In the data rows, 128 means zero.
Some points, one per row:
[135  83 139 163 128 172 116 144 126 170 115 133]
[135 140 179  94 132 100 142 127 135  97 132  97]
[143 117 176 119 160 104 150 154  94 128 103 161]
[ 92 170 182  58 108  87 156 152 106 135  91 135]
[ 96 137 124 109 120  97 125 148 108  97 133 121]
[184  64  29 223 149 198 125  72 146 147 162  79]
[141 174 189  80  84  72 158 138 145 117 150 156]
[160 188 116 133  99 152 146 133 156 128 135 150]
[164  46  93 200 142 193 137  96 162 129 153 148]
[129 117 110 154 133 132  94 124 135 137 144 137]
[185 105 147  84 138 101 185 154 170 104 109  90]
[117 134  70 155  79 167 115  30 113 142 200 129]
[ 69 131 157  94 137 111  98 187 116 162 101 137]
[127 178 255   1  75  95  98 169  79 123  88 113]
[145 144 197 128  97 128 145 119 114 132 142  65]
[ 91 192 207  12 111  37 123 152 112  96  95 104]
[154 155 212  56 101  97 126 124 132 145 129 116]
[136 146 139  52  72  67 127 144 150 117 150 109]
[125 105  40 195 100 186 101  22 106 150 209 133]
[138  77  43 197 171 164 124  79 153 112 131 125]
[ 98 159  92 158 162 115 115 132 107 107 125 119]
[187 117 121 117 141 179 166 103 120 140 129 113]
[178  78  92 192 179 177  79  89 101 118 163 139]
[106 121 107 134 143 129 194 125 153 146 124 126]
[110  92  79 164 166 136  88 112 121 169 127 108]
[165 101  34 255 174 227 146 109 137 109 164 145]
[103 135 156 108 105 146 112 135 119 130 138 120]
[ 76 199 190  59 135  47 106 178  79  94  95 108]
[131 154 100 125 148 100 124 122 126 141 121  96]
[182 144 205  80 156 106 157 211 100  94  94 114]
[128 145 162 101 113 133 121 130 105 125  97 134]
[120 127 127 140 152  88 154 145 116  73 146 103]
[113  92  81 180 109 133  98 140 148 129 143 163]
[ 80 148 167 116 108 122 105 139 107 124 103 141]
Here are 23 more points, each followed by its number:
[138 209 255  34  59  59 153 142  78 124 119  50] 0
[126  93 118 153 138 123 125 117 111 122 138 115] 1
[161 132  46 228 125 202 147  91 169 145 152 147] 2
[145 165 103 153 113 164 144 121 161 136 132 145] 3
[ 94  83  89 233 121 191  92  81 101 109 186 154] 4
[133 147 153  99 129 131 154 110 150 156 112 111] 5
[122 143  52 168 138 142 119  85 150 173 117 122] 6
[203  47  95 206 155 206 138 119 156 170 128 118] 7
[118 133 131  81  85  76 129 170 152  73 158 115] 8
[145 123 199  81 128 107 158 185 119 164  90 130] 9
[100 162 122  95 106  80 139 170 158 128 106 186] 10
[173  87  92 163 130 189 157 100 151 123 150 122] 11
[164 100  27 245 110 196 138 109 185 164 133 129] 12
[ 99 137 172  71 142  74 130 143  86 106 118 111] 13
[103 128 142 106 146 150 126 135 102 180  85 154] 14
[ 93  87  95 119 123 117  89 131 152 106 120 109] 15
[145 105  21 220 144 187  98  99 147 114 174 142] 16
[171  98  59 180 150 163 139 125 142 117 151 127] 17
[141  92  75 170 154 175 134 123 148 164 123 112] 18
[106 136 109 151 152 135  97  97 117 107 129 145] 19
[ 64 204 246   0  89  29 157 164  85 140  76 130] 20
[143 114 118 130 118 126 144 106 135 138 127  94] 21
[232  34   6 232 168 207 158  98 204 115 146 109] 22
Which three of these numbered points are nearest to each point below, ignoring the direction in which the first points spread most? Their numbers follow each, nearest first.
[117  35  19 212 146 184  98 105 175 124 142 127] > 15 1 18
[147 141 124 102 124 116 131 128 119 123 137 107] > 21 17 1
[194 116 136 104 161 122 171 172 168 105 109 100] > 22 17 11
[161 131 202  84 129 110 161 173 119 163 109 119] > 9 7 18
[ 96 150 134 116 140 163 145 138 127 158  90 176] > 14 20 18
[151 141  93 157  81 141 155 144 179 145 122 124] > 12 2 3
[101 150 117  92 117 111 111 168 134 103 109 141] > 16 15 17
[ 91 176 182  54 116  95 131 161  90 184  74 136] > 14 20 6
[128 123 104 109 108 106 122 164 151  79 145 122] > 8 16 17
[118 107  83 162 154 169 135 126 113 182 100 141] > 14 18 9
[135 150 115 165 172 148 148 150 120 151  90 111] > 18 17 9
[109  40  15 248 180 222  76  93 144 175 139 163] > 14 18 19
